Some points, each followed by its number:
[-0.3  0.3 -0.1 -0.3  1.1  0.9  0.4  0.  -1.1 -0.1 -0.5 -0.6 -0.6  1.5  0.4  0.4  0.1  0.1 -0.8 -0.2] 0
[ 2.5  0.8  0.2 -1.8  2.5  2.5  0.2 -0.8 -2.4 -1.5 -4.3  2.6  1.1 -0.3  2.  -1.8 -0.1 -1.7  1.5  0.2] 1
[ 0.9  1.9 -0.9 -2.  -1.   3.4 -0.7  1.6  0.1 -1.1 -2.4  1.3  1.5 -0.9  1.3 -2.1  0.1  1.1  1.1 -1.3] 2
[ 0.2 -0.3  0.2  2.9 -2.  -1.3  0.6  0.9  0.6  0.6  1.2 -0.2 -0.3 -1.1 -0.4  0.2  0.5 -1.3 -0.9  0.5] 3
[ 0.7 -0.2 -1.   0.6 -1.6  0.8  0.2  0.8  0.5 -0.2 -0.4  0.6  0.6 -0.9  0.4 -1.1  0.   0.1 -0.2 -0.9] 4
[-1.3  0.5  1.   0.1  0.   0.  -0.3 -0.1  0.4  0.6  0.  -0.8 -0.4  0.2 -0.5  0.6  0.3  0.5  0.   0.5] 5
[ 0.7  0.4 -0.9 -1.4  2.3  0.5  0.6 -0.2 -1.7 -1.  -0.5  0.6 -0.3  1.1  0.6  0.  -0.5 -0.5  0.4 -0.2] 6
[-0.7  0.8  0.   1.1 -2.   1.7 -0.1  1.5  0.4  0.5 -0.4 -1.2 -0.1  0.6  0.5 -0.1  0.9  1.  -1.5 -0.8] 7
[ 0.   1.8  0.8  0.3 -0.2  0.   0.   1.3  0.3  0.   0.4  0.4 -0.1 -0.3  0.   0.3  0.7 -0.5  0.6  0.4] 8
[-0.6  0.1  0.1  1.5 -0.8 -0.8  0.2  0.6  0.3  0.4  1.3 -0.9 -0.4 -0.1 -0.3  0.6  0.2 -0.5 -0.9  0.9] 9
[-0.7 -0.8  0.4 -2.2  1.6 -0.6 -0.4 -1.7  0.4  0.3 -0.3 -0.2 -0.3  0.5 -0.9  0.7 -0.6  1.4  1.6 -0.8] 10
[ 0.4  0.8 -0.6  0.9  0.  -1.   0.7  1.4 -0.6 -0.2  1.8 -0.1 -0.4  0.5  0.3  0.5  0.2 -1.5 -1.   1. ] 11
[-1.3  0.1  0.   1.1  0.2 -2.5  0.8  0.4  0.5  0.6  3.5 -1.3 -1.5  1.1 -1.7  2.1 -0.2 -0.2 -0.5  0.4] 12
[-1.4  1.2  0.5  1.3 -0.2 -1.2  0.2  1.1  0.1  0.6  2.6 -1.7 -1.2  1.2 -0.7  1.8  0.4 -0.2 -1.   1.3] 13
[ 0.1  2.   0.5 -2.1  1.3  0.4 -0.2  0.7  0.2 -0.5  0.   1.1  0.1  0.2 -0.2  0.1  0.1  0.2  2.   0.2] 14
[ 0.3 -0.7 -0.4  0.1  0.  -1.4  0.3 -0.5  0.3 -0.1  0.8  0.3  0.  -0.5 -0.6  0.2 -0.4 -0.3  0.5 -0.1] 15
[ 0.8 -0.5 -1.5 -0.2  0.3  1.6  0.4  0.  -1.5 -0.8 -1.1 -0.1  0.4  0.5  1.3 -0.9 -0.5  0.1 -1.1 -0.4] 16
[-0.4 -2.  -0.2 -0.8 -0.2  0.5 -0.8 -1.6  0.6  0.2 -0.8 -0.4  0.4  0.2 -0.1 -0.6 -0.5  1.7 -0.4 -1.5] 17
[ 0.   1.6 -0.4 -3.5  2.5  1.1 -0.5  0.1 -1.1 -1.  -0.4  0.5  0.1  1.2  0.2  0.  -0.9  1.1  1.7 -0.3] 18
[-0.1 -1.9 -1.4  0.4  0.   0.2  0.1 -0.8 -0.7  0.1  0.2 -1.3 -0.2  0.9  0.4  0.  -0.7  0.7 -1.9 -0.5] 19
[ 0.6 -0.2 -1.4  1.7  0.1 -1.2  0.8  0.9 -1.5 -0.4  2.1 -0.9 -0.5  0.7  0.5  0.5 -0.4 -1.5 -2.1  1.2] 20
[ 0.2 -1.2  0.1  1.2  0.7 -1.   0.3 -1.  -0.8  0.1  0.2 -0.4 -0.4  0.2  0.1  0.4 -0.2 -1.3 -0.7  0.5] 21
[ 1.2  1.  -0.4 -0.8  0.1 -1.   0.   0.8  0.2 -0.9  0.6  2.   1.1 -1.8  0.  -0.9 -0.3 -1.4  1.7  1.3] 22
[-0.3  0.1 -0.2 -0.2 -1.2  0.3 -0.5  0.4  0.8  0.3  0.3 -0.3  0.2 -0.6 -0.1 -0.3 -0.1  0.9  0.3 -0.1] 23
[-1.4  1.5  1.2  1.5  0.2 -0.3  0.7  1.   0.   0.5  1.2 -1.2 -1.4  1.3 -0.6  1.7  0.9 -0.6 -0.7  0.7] 24
[ 1.1  1.2 -0.3 -0.9  0.9  0.9  0.2  0.6 -1.2 -1.  -1.1  1.3  0.4 -0.1  0.7 -0.6 -0.1 -0.7  0.8 -0.1] 25
[-2.   1.   1.6  1.   1.4 -2.7  0.3  0.1  0.1  0.6  3.5 -1.4 -1.8  1.9 -1.8  2.8  0.4 -0.7 -0.4  1.5] 26
[-0.6 -0.8 -0.3  2.3 -0.4  0.4  0.9  0.1 -1.1  0.4  0.  -1.8 -0.9  1.5  0.1  0.8  0.3 -0.2 -2.7 -0.4] 27
[-0.1 -1.8 -0.3 -1.7  0.2 -0.3 -0.7 -1.8  1.   0.3 -0.3  0.5  0.7 -0.5 -0.5 -0.4 -0.8  1.5  1.  -1.2] 28
[ 0.1 -0.5  0.7  0.3 -0.7  0.2 -0.3 -0.7  0.7  0.4 -1.4  0.6  0.4 -1.2  0.  -0.5  0.5 -0.1  0.8  0. ] 29
[-0.7 -0.4  1.8 -1.2  0.1  1.  -0.8 -1.6  1.   0.7 -2.4  0.3  0.4 -0.8 -0.5 -0.2  0.4  1.3  2.  -0.4] 30
[ 0.7  0.8 -1.  -0.2  0.1  1.5  0.3  1.2 -1.2 -0.7 -0.6  0.   0.2  0.7  1.2 -0.6  0.2 -0.2 -0.9 -0.3] 31
[ 0.2  1.   1.3 -0.8 -0.5  1.4 -0.7 -0.1  0.4  0.  -2.   0.9  0.8 -1.3  0.3 -0.8  0.5  0.3  1.7  0.2] 32
[-0.5  1.1  1.7 -0.5  0.3 -0.8 -0.3 -0.1  1.1  0.4  0.   0.7 -0.1 -0.6 -0.9  0.6  0.6 -0.2  1.9  0.5] 33
[ 0.2  0.2  0.3  1.2 -1.7  1.4 -0.3  0.5  0.4  0.1 -1.7  0.   0.6 -1.2  0.7 -1.2  0.6 -0.1 -0.5  0.1] 34
[-0.1 -0.8  0.5 -0.4  0.2  0.7 -0.4 -1.1 -0.2  0.1 -1.8 -0.2  0.4 -0.3  0.3 -0.5  0.   0.3 -0.1  0.3] 35
[ 0.8 -2.2 -0.9  0.1 -0.2  1.  -0.2 -1.4 -0.9 -0.1 -2.2 -0.2  0.7 -0.4  1.  -1.1 -0.6  0.1 -1.1 -0.6] 36
[ 0.5  1.2 -0.1 -1.9 -1.4  2.2 -1.   0.9  1.4 -0.4 -1.7  1.3  1.5 -1.7  0.3 -1.6  0.2  1.5  2.2 -1. ] 37
[ 0.7  1.4 -0.7 -1.3  2.9  0.   0.6  0.4 -2.4 -1.3  0.5  0.5 -0.4  1.5  0.7  0.4 -0.6 -1.3  0.2  1.1] 38
[-0.8  0.6  0.7 -1.2  0.1  0.7 -0.4 -0.2  0.4  0.  -0.6 -0.5 -0.1  0.3 -0.4  0.4  0.   1.2  0.8 -0.3] 39
[-0.7 -1.5 -0.4  2.3 -0.9  0.4  0.5 -0.3 -0.6  0.7  0.  -2.  -0.9  1.2  0.1  0.6  0.1  0.4 -2.9 -0.7] 40
[ 1.5  1.3  0.8 -0.3 -0.8  1.7  0.   0.7  0.3 -0.6 -2.9  2.7  1.3 -2.3  0.8 -1.9  0.9 -1.2  2.3 -0.1] 41
[-0.1  0.6 -0.5 -2.1  1.1 -0.4 -0.2  0.2  0.1 -0.4  0.8  0.1 -0.1  0.8 -0.3  0.5 -0.6  1.1  1.  -0.8] 42
[ 0.2 -0.3  1.1  3.5  0.8 -1.7  1.1 -0.2 -2.   0.4  0.7 -1.1 -1.3  1.1  0.5  1.5  0.9 -3.2 -2.4  2.3] 43
[ 0.   2.3 -1.3 -2.2  0.6  1.7 -0.1  2.1 -0.4 -1.1  0.9  0.4  0.3  1.3  0.6 -0.4 -0.3  1.1 -0.1 -0.9] 44
[-0.3  0.6 -0.5 -2.   0.6  1.9 -0.5  0.2 -0.1 -0.3 -1.   0.2  0.5  0.8  0.4 -0.7 -0.3  1.6  0.3 -1.3] 45
[-2.1  1.   0.4  4.2 -2.1 -3.1  0.7  2.4  1.1  1.2  5.1 -2.8 -1.8  0.8 -1.4  2.4  0.8 -1.1 -2.9  2.2] 46
[-0.9 -0.8 -0.6  1.3 -0.8 -1.4  0.4  0.4  0.8  0.7  2.3 -1.4 -0.9  0.7 -0.8  1.1 -0.1  0.4 -1.2 -0.1] 47
[-0.4 -0.9  1.   2.4 -0.9 -2.   0.3 -0.4  0.5  0.9  0.9 -0.7 -0.6 -0.5 -0.6  1.   0.5 -1.2 -0.8  0.8] 48
[ 0.3 -2.1 -0.3 -0.3 -0.7 -1.  -0.4 -1.4  1.3  0.6 -0.1  0.5  0.6 -1.1 -0.4 -0.6 -0.5  0.4  0.4 -0.6] 49
[-0.7  2.1  3.1 -0.5  1.8  0.1 -0.2 -0.6 -0.3  0.1 -1.6  1.  -0.5 -0.2 -0.8  1.1  1.1 -0.8  2.6  0.8] 50
[-0.1 -3.1  0.4  0.9  0.9 -1.8  0.2 -2.7 -0.1  0.8 -0.2 -0.6 -0.5  0.  -0.5  0.6 -0.4 -0.5 -0.6  0.3] 51
[ 0.2  1.1 -0.7 -1.6  1.1  2.6  0.1  0.5 -1.7 -1.1 -1.8  0.2  0.2  1.3  0.9 -0.5 -0.3  0.9 -0.4 -1.2] 52
[-0.8 -0.5  0.9 -0.6  0.2 -0.6 -0.1 -1.   0.9  0.4  0.  -0.3 -0.3  0.  -1.2  0.7 -0.1  1.   1.1 -0.7] 53
[ 0.9 -1.3 -0.3 -0.7 -0.2  1.3 -0.5 -1.2  0.2 -0.4 -1.9  1.   1.1 -0.7  0.6 -1.6 -0.3  0.6  0.2 -0.9] 54
[-0.9  0.3  1.3 -1.2  1.5  0.8 -0.4 -1.1 -0.5  0.2 -1.5 -0.6 -0.4  1.2 -0.1  0.7  0.3  0.7  0.6 -0.2] 55
[-0.3  1.6  0.   0.1 -2.3 -0.3 -0.3  2.   2.1  0.2  1.2  0.8  0.6 -1.7 -0.8 -0.5  0.5  0.8  1.6 -0.5] 56
[ 0.6  0.8  0.7  0.6  0.8 -1.1  0.7  0.1 -0.5 -0.3  0.4  1.  -0.3 -0.4 -0.4  0.5  0.2 -1.8  1.   0.9] 57
[ 0.2  0.  -1.   1.3 -2.1  1.3  0.3  1.2  0.5  0.  -0.3  0.   0.4 -0.6  0.5 -1.   0.2  0.3 -1.1 -1. ] 58
[-0.2  1.3 -0.7 -2.2  0.4  2.5 -0.5  0.6 -0.1 -0.5 -1.2  0.4  0.6  0.8  0.6 -0.8 -0.1  1.7  0.3 -1.4] 59
[-0.6  0.9  2.1  0.3  1.1 -1.9  0.1 -0.6  0.2  0.4  0.7  0.3 -0.6 -0.5 -1.1  1.4  0.4 -1.6  1.6  1.9] 60
[ 0.4 -1.1  1.9  1.7 -0.7 -1.2  0.2 -1.5  0.9  0.8 -1.3  1.1  0.1 -2.1 -0.8 -0.1  0.7 -1.5  1.4  0.7] 61
[-0.6 -0.3  0.2  1.3 -1.1  0.5 -0.2  0.1  0.1  0.6 -0.1 -1.4 -0.3  0.3  0.2  0.1  0.3  0.5 -1.4  0.2] 62
[ 0.3  0.8  2.  -0.8  0.8 -0.7 -0.4 -0.8  0.9  0.  -0.6  2.   0.5 -1.3 -0.8 -0.1  0.5 -0.9  2.9  0.9] 63
[-0.5  1.9  0.6  0.1  0.9  0.9  0.3  1.1 -1.  -0.2  0.1 -0.4 -0.6  1.6  0.4  0.7  0.5 -0.6 -0.8  0.4] 64
New points follow, each followed by the numbers of its two nearest points above, nearest first.
[-0.5 -0.3 -1.3 -2.3  0.4 -0.7 -0.4 -0.2  0.9 -0.2  1.5 -0.1  0.2  0.1 -0.8  0.3 -1.2  1.7  1.2 -0.7] 42 10
[-0.7 -0.5  0.   1.9 -1.2 -1.   0.1  0.2  0.6  0.7  1.4 -1.3 -0.5 -0.1 -0.4  0.6  0.1 -0.3 -1.4  0.7] 9 47
[-1.3  2.   1.4  1.9  0.7 -0.2  0.9  1.2 -0.8  0.4  1.1 -1.3 -1.7  1.8 -0.4  1.9  1.2 -1.2 -1.2  1.2] 24 13
[-0.5  1.4  1.   0.6  1.5  0.4  0.4  0.4 -1.5  0.   0.1 -0.6 -0.9  1.7  0.3  1.1  0.6 -1.3 -1.1  0.9] 64 0
[-0.7 -2.4  0.   0.1 -0.6  0.2 -0.8 -1.8  0.8  0.5 -0.7 -0.7  0.2  0.1 -0.3 -0.4 -0.3  1.6 -0.8 -1.2] 17 49
[-0.2  0.7  0.3 -0.8  1.7  1.1  0.4 -0.3 -1.3 -0.5 -1.   0.  -0.6  1.3  0.1  0.5 -0.1  0.   0.2 -0.4] 0 6
[ 1.6  0.8 -0.3 -1.3 -0.7  4.5 -0.3  0.4 -0.6 -0.9 -5.   1.9  1.7 -1.1  1.8 -2.8  0.5  0.8  1.1 -1.8] 2 41
[-0.2 -1.1 -1.9  0.6 -1.5 -3.   0.4  0.8  1.9  0.5  4.1 -0.4 -0.3 -0.6 -1.2  0.5 -0.7  0.3 -0.2 -0.1] 47 12
[ 1.4 -0.7 -1.3 -0.6  0.7  1.2  0.2 -0.4 -1.4 -0.9 -1.4  0.8  0.7 -0.1  1.2 -1.2 -0.7 -0.4 -0.4 -0.2] 16 36
[-0.4  2.7  0.9 -0.8  1.5  1.6  0.3  1.2 -1.3 -0.9 -0.9  0.4 -0.3  1.1  0.4  0.4  0.7 -0.2  0.3 -0.1] 64 25
[-0.5  0.2 -1.9  0.4  0.7 -3.9  0.9  1.3  0.1 -0.1  5.7 -1.1 -1.3  1.3 -1.1  2.  -0.8 -0.9 -0.9  1.4] 12 26
[-0.3  0.7  0.1  0.9  1.2 -1.3  0.7  0.4 -0.8  0.   1.9 -0.7 -0.9  1.1 -0.4  1.3 -0.1 -1.3 -0.6  1.1] 11 13
[-1.5  2.4  3.3 -0.7  2.8 -2.5  0.2 -0.5  0.2  0.5  2.   0.5 -1.5  1.  -1.8  2.7  0.7 -1.4  2.3  2.1] 60 26
[ 0.3 -1.9 -1.6 -0.6 -0.9  0.1 -0.3 -0.5  0.6  0.1 -0.3 -0.5  0.5 -0.3  0.1 -0.6 -0.7  1.5 -0.6 -1.6] 17 49
[-0.4  3.6  1.5 -1.8  2.   2.1 -0.2  1.1 -1.4 -0.9 -1.3  0.5 -0.3  1.1  0.5  0.4  0.8 -0.3  1.7  0.8] 14 18
[ 0.4  0.3  0.3  0.3  0.9  0.7  0.5  0.  -1.3 -0.3 -1.1  0.1 -0.3  0.7  0.7  0.1  0.4 -1.  -0.5  0.4] 0 31
[-0.3  0.5  0.3 -0.3  1.1  1.3  0.4 -0.3 -1.  -0.2 -1.1 -0.2 -0.5  1.2  0.1  0.4  0.1  0.1 -0.1 -0.5] 0 55
[ 1.   0.8 -0.3 -0.5 -1.   3.  -0.1  0.6  0.  -0.7 -2.9  1.4  1.1 -1.   1.3 -2.   0.4  0.4  0.4 -1.2] 2 37
[-0.7  0.4 -0.2 -2.4  1.4 -1.  -0.3 -0.2  0.4 -0.1  1.3 -0.1 -0.4  0.8 -0.9  1.  -0.6  1.5  1.5 -0.7] 42 10
[ 0.   1.   0.4  0.5 -0.9 -0.5  0.2  1.   0.9  0.3  0.7  0.5  0.  -0.7 -0.2  0.   0.6 -0.5  0.7  0.4] 8 23
[ 0.   2.2 -0.1  0.   0.7  0.9  0.1  1.7 -0.9 -0.8  0.6  0.2 -0.2  1.3  0.4  0.   0.4 -0.4 -0.7  0.3] 64 31
[-0.3  0.8  0.8 -1.   0.9 -0.8  0.  -0.2  0.3 -0.3  0.3  0.8 -0.1 -0.2 -0.8  0.5  0.   0.   1.7  0. ] 33 14
[-0.7  0.8 -1.2 -1.3  0.8 -0.1  0.1  0.9 -0.3 -0.3  1.8 -1.  -0.4  1.4 -0.2  0.8 -0.6  1.1 -0.2 -0.1] 42 0
[ 0.6  0.7  0.6 -1.3 -1.4  1.7 -1.   0.2  1.5 -0.1 -2.1  1.7  1.5 -2.2  0.2 -1.7  0.4  1.   2.5 -0.6] 37 32
[-1.1 -0.3 -0.8  0.9 -0.5 -1.1  0.6  0.8  0.5  0.6  2.6 -1.4 -1.   1.2 -0.7  1.1 -0.1  0.5 -1.3 -0.2] 47 12
[-0.1 -3.1 -1.5  0.5 -1.  -2.1  0.1 -1.4  1.5  0.7  1.6 -0.4 -0.1 -0.8 -0.9 -0.2 -1.1  0.7 -0.4 -0.8] 49 15
[-0.2 -1.2 -1.4 -0.3  1.4 -4.2  0.8 -0.4  0.  -0.2  4.3 -0.3 -0.9  0.6 -1.5  1.7 -1.3 -0.4 -0.1  0.4] 12 47
[-0.4 -1.1 -0.3 -0.2  0.7 -1.9  0.1 -1.   0.4  0.4  1.5 -0.5 -0.6  0.5 -0.8  0.9 -0.7 -0.1  0.1  0.4] 15 21
[-0.5 -0.4 -0.3  0.7  1.3 -2.7  0.6 -0.3 -0.8  0.2  2.7 -1.2 -1.3  1.1 -0.8  1.8 -0.6 -1.1 -0.9  1.3] 12 13
[ 0.3  1.4 -0.3 -0.1  0.2 -0.3  0.4  1.5 -0.3 -0.5  1.2  0.5 -0.2  0.1 -0.2  0.3  0.  -0.3  0.3 -0.1] 8 11
[ 0.7 -0.8  0.4  0.5 -0.4 -0.7 -0.1 -0.7  0.7  0.4 -0.3  1.1  0.6 -1.4 -0.2 -0.7  0.  -0.9  0.5  0.4] 29 15
[ 0.6  0.8 -0.6  1.1 -0.1 -0.3  0.6  1.2 -0.9 -0.4  0.9 -0.1 -0.3  0.3  0.6  0.2  0.3 -1.3 -1.   0.9] 11 20
[-1.1 -2.5  1.4  2.9 -1.9 -2.4 -0.5 -1.6  1.4  1.8  1.2 -1.9 -0.7 -0.9 -1.3  1.1  0.1 -0.1 -1.2  1. ] 48 47
[-0.6 -1.4  1.1  0.3  0.  -0.2 -0.6 -1.8  0.1  0.8 -1.3 -0.7 -0.1 -0.4 -0.2  0.3  0.1  0.3  0.1  0.4] 35 29
[-0.3  0.5  0.1  1.5 -0.9 -0.9  0.3  1.   0.4  0.3  1.6 -0.7 -0.4 -0.1 -0.4  0.6  0.3 -0.7 -0.7  1. ] 9 11
[-0.8 -1.5 -0.8  0.7  0.6 -1.7  0.4 -0.6 -0.1  0.5  2.6 -1.5 -0.9  1.7 -0.6  1.2 -0.7  0.3 -2.   0. ] 47 12
[-0.9 -0.5  0.   1.1  0.8 -2.6  0.8 -0.2  0.1  0.5  2.9 -1.  -1.4  0.9 -1.4  2.  -0.3 -0.8 -0.4  0.7] 12 47
[-0.5  0.6  0.1 -0.5  1.7  0.8  0.6 -0.2 -1.4 -0.5 -0.5 -0.5 -0.9  1.6  0.   0.9 -0.1  0.  -0.4 -0.4] 0 64
[-0.6  2.3  1.3 -1.5  1.4  0.6 -0.3  0.5 -0.6 -0.3 -0.3  0.1 -0.3  0.7 -0.2  0.7  0.3  0.   1.5  0.7] 14 39
[ 0.1  1.4  1.   0.1  0.1  0.6 -0.2  0.8  0.1 -0.4 -0.1  0.8  0.   0.   0.  -0.2  0.4 -0.5  0.5  0.3] 8 25
[ 0.4  4.   1.3 -2.1  1.5  0.9  0.   1.8 -0.5 -1.1 -0.7  2.2  0.3 -0.4 -0.1  0.   0.7 -0.7  3.2  0.5] 14 25
[ 0.4 -2.7 -1.6 -0.4 -0.9 -0.1 -0.3 -1.2  0.5  0.3 -0.3 -0.6  0.5 -0.2  0.3 -0.8 -0.8  1.6 -1.  -1.7] 17 19
[-1.3  1.1  1.  -0.9  1.6 -0.6 -0.1 -0.3 -0.2  0.2  0.8 -0.8 -0.8  1.2 -0.8  1.4  0.   0.2  0.8  0.8] 5 55
[-1.8  1.4  0.4  2.2 -0.3 -1.8  0.5  1.7 -0.1  0.7  3.9 -2.7 -1.8  1.8 -0.9  2.5  0.5 -0.5 -1.8  1.8] 13 12
[ 0.1 -1.8  0.3  0.4 -1.  -0.7 -0.6 -1.4  0.9  0.7 -0.4  0.   0.4 -1.4 -0.4 -0.4 -0.3  0.2  0.4  0.2] 49 29
[ 0.   0.5 -1.1  1.1 -0.4  1.5  0.4  1.2 -1.4 -0.5 -0.1 -1.1 -0.2  1.2  1.2 -0.1  0.1 -0.2 -2.4  0. ] 31 27
[-0.6  0.8  1.   0.3  0.8 -2.4  0.4  0.1  0.3  0.3  2.2  0.2 -0.9  0.  -1.4  1.5  0.  -0.9  1.1  1. ] 60 57
[ 0.6 -0.2 -1.6 -0.2 -0.7  0.3  0.   0.8 -0.2 -0.6  0.   0.   0.6 -0.5  0.7 -0.9 -0.4  0.1 -0.7  0.1] 4 31
[-0.1  1.4  1.7 -1.6  0.8  1.  -0.7 -0.4  0.5 -0.2 -1.6  1.6  0.6 -0.6 -0.2 -0.4  0.5  0.2  2.3  0.1] 32 14
[-0.1  1.1  0.  -0.6 -1.9 -0.4 -0.5  1.3  2.1  0.1  0.9  1.1  0.6 -1.8 -0.9 -0.5  0.2  1.   1.9 -0.6] 56 23
[-0.3 -0.2  0.2 -0.2  0.1 -1.3  0.  -0.2  0.5  0.1  1.1  0.3 -0.1 -0.4 -0.9  0.5 -0.1  0.1  0.7 -0.2] 15 53
[ 0.7  0.1 -0.9 -2.1 -1.2  2.2 -0.7  0.4  1.1 -0.4 -2.1  1.2  1.4 -1.1  0.8 -1.9  0.   1.9  1.5 -1.8] 37 2
[ 1.3 -0.7 -2.3 -0.7 -0.9  0.8 -0.1  0.7  0.2 -0.6  0.   0.4  0.9 -0.4  1.  -1.5 -0.8  0.8 -0.7 -1.3] 4 16
[-0.1 -2.1 -2.2  1.3 -2.5 -3.6  0.4  0.6  2.5  0.8  4.5 -0.6 -0.2 -1.3 -1.3  0.3 -0.8  0.5 -0.6 -0.2] 47 12
[-0.6 -0.6  0.6  0.3 -0.3 -0.5 -0.3 -0.7  0.4  0.4 -0.3 -0.5  0.  -0.4 -0.3  0.1  0.1  0.1  0.   0.6] 5 29
[ 0.6 -0.3  0.9 -0.1 -0.7 -0.4 -0.4 -0.6  1.3  0.4 -0.8  1.6  1.  -2.  -0.2 -0.9  0.3 -0.6  1.6  0.4] 29 63
[ 0.6 -2.8 -1.   1.2 -1.9  1.1 -0.2 -1.   0.2  0.5 -1.9 -0.7  0.6 -0.7  1.  -1.3 -0.2  1.  -1.9 -1.6] 36 17
[ 0.  -0.4  1.2  1.  -1.3  0.5 -0.2 -0.3  0.7  0.6 -1.4  0.2  0.2 -1.   0.1 -0.4  0.8 -0.2  0.2  0. ] 29 34
[ 1.1  1.1 -1.3 -0.8  0.2  1.8  0.2  1.4 -1.2 -1.  -0.9  0.7  0.5  0.4  1.5 -1.   0.1 -0.2 -0.4 -0.4] 31 25
[ 0.6  1.6  2.3 -1.   3.2 -0.1  0.5 -1.  -1.6 -0.7 -1.7  1.9 -0.4  0.1 -0.2  0.7  0.5 -2.4  2.7  1.3] 50 63
[-0.6 -0.1  0.5  1.2 -1.1  0.7 -0.2  0.2  0.2  0.6 -0.4 -1.1 -0.2  0.1  0.2  0.   0.4  0.4 -1.   0.2] 62 5
[ 1.6  0.8  0.6 -0.3 -0.8  1.5  0.   0.3  0.5 -0.5 -2.8  2.7  1.4 -2.5  0.7 -2.   0.6 -0.9  2.2 -0.3] 41 32
[ 0.4  1.9 -0.5  0.7 -0.1  0.2  0.6  2.1 -0.8 -0.6  1.3  0.  -0.3  0.8  0.7  0.2  0.4 -1.2 -0.9  0.7] 11 64
[-0.1 -1.2 -0.2  0.2  0.  -0.7  0.  -0.9  0.5  0.2  0.8 -0.1  0.   0.2 -0.4  0.1 -0.3  0.1 -0.4  0. ] 15 21
[ 0.9  0.   1.2 -2.6  1.5  3.1 -0.9 -1.8 -0.7 -0.6 -5.1  1.7  1.2 -0.5  1.2 -1.7  0.1  0.8  2.1 -1.2] 1 54
[ 2.8 -1.7  0.  -0.5  0.9  1.9  0.  -2.  -1.8 -0.9 -5.   2.4  1.7 -1.7  2.  -2.3 -0.1 -1.4  0.8 -0.7] 1 54
[ 0.5 -0.9 -0.6  0.1  0.5  0.7  0.1 -0.7 -1.2 -0.3 -1.2 -0.4  0.   0.4  0.9 -0.4 -0.5 -0.3 -1.1  0. ] 16 36
[-0.1 -0.4  0.6 -0.5  0.2  1.1 -0.5 -1.  -0.2  0.  -2.3  0.1  0.6 -0.5  0.5 -0.7  0.1  0.3  0.3  0.1] 35 29
[ 0.7 -0.7 -0.6 -0.8  0.5 -1.4  0.  -0.6  0.5 -0.1  0.9  0.8  0.2 -0.5 -0.3 -0.2 -0.6 -0.3  1.   0.2] 15 49
[-0.5  0.   0.4  1.  -0.6  0.3 -0.1  0.1  0.   0.4 -0.2 -0.8 -0.1 -0.1  0.1  0.1  0.3  0.1 -0.7  0.5] 62 5
[ 0.1 -2.2 -1.2  1.  -0.3 -0.9  0.4 -0.8 -0.1  0.4  0.7 -0.9 -0.3  0.3  0.1  0.  -0.5  0.  -1.7 -0.3] 19 21
[ 0.8 -0.2  0.3 -0.8  1.   1.2 -0.2 -0.9 -1.1 -0.4 -2.2  0.5  0.3  0.3  0.9 -0.6 -0.1  0.   0.1 -0.5] 35 25
[-0.4 -0.2  0.5  1.1  1.1 -1.2  0.5 -0.4 -0.9  0.2  1.  -0.8 -0.8  0.7 -0.3  1.2 -0.1 -1.2 -0.6  0.9] 21 9
[ 0.2  1.6  0.9  0.2  0.1 -0.6  0.2  1.   0.2  0.   0.4  0.7 -0.1 -0.4 -0.1  0.3  0.5 -0.9  0.9  0.6] 8 57
[ 0.  -1.7  1.7  0.5  0.4 -1.3 -0.2 -2.4  0.7  0.9 -1.2  0.5  0.1 -1.2 -0.7  0.2  0.1 -0.7  1.2  0.7] 61 29
[-0.1  2.2 -0.3 -1.6  1.5  2.5  0.1  1.2 -1.3 -0.8 -1.1 -0.3 -0.2  1.9  1.  -0.1  0.2  0.6 -0.5 -0.5] 52 59
[ 0.6 -0.8 -1.4  1.6 -0.3 -1.2  0.6  0.4 -0.9 -0.2  1.7 -0.8 -0.3  0.2  0.4  0.2 -0.4 -1.1 -1.8  0.9] 20 11
[-0.5  1.9  3.1 -0.3  2.2  0.   0.2 -0.8 -0.7  0.1 -1.6  1.  -0.6  0.  -0.7  1.1  1.  -1.2  2.4  1.2] 50 63
[-1.  -0.8 -0.8  1.3 -0.8 -1.1  0.5  0.3  0.6  0.6  2.1 -1.5 -0.9  0.7 -0.5  0.9 -0.1  0.4 -1.7 -0.2] 47 9
[ 0.1 -2.  -1.   0.9 -0.5 -0.2  0.1 -0.8 -0.2  0.4  0.1 -1.2 -0.2  0.6  0.4  0.  -0.5  0.6 -2.1 -0.8] 19 40
[ 0.4  0.   1.3  2.6  1.7 -1.8  1.  -0.5 -2.1  0.2  0.4 -0.5 -1.2  0.9  0.4  1.4  0.8 -3.5 -1.4  2.7] 43 21
[ 1.1  1.2 -1.3 -1.9  3.3 -0.1  0.6  0.4 -2.7 -1.7  0.7  0.7 -0.3  1.6  0.8  0.2 -1.  -1.3  0.4  1. ] 38 6
[-0.3 -0.1 -0.1 -0.9  1.  -1.4  0.2 -0.5  0.4  0.2  1.4  0.1 -0.4  0.5 -0.8  0.8 -0.4 -0.1  0.8  0.4] 15 42
[ 0.  -0.1  1.1  0.8 -1.3  0.5 -0.3  0.   0.8  0.5 -1.4  0.3  0.3 -1.   0.2 -0.5  0.9 -0.1  0.4 -0.1] 29 34
[-0.3 -3.6 -0.5  0.  -1.6  0.9 -1.  -2.3  1.4  0.8 -1.5 -0.6  0.8 -0.6 -0.2 -1.4 -0.6  2.5 -0.9 -1.9] 17 49
[ 0.2 -0.9 -0.2  0.  -0.2 -1.1 -0.1 -0.5  0.7  0.3  1.   0.4  0.3 -0.5 -0.3 -0.1 -0.3  0.   0.2  0.2] 15 49
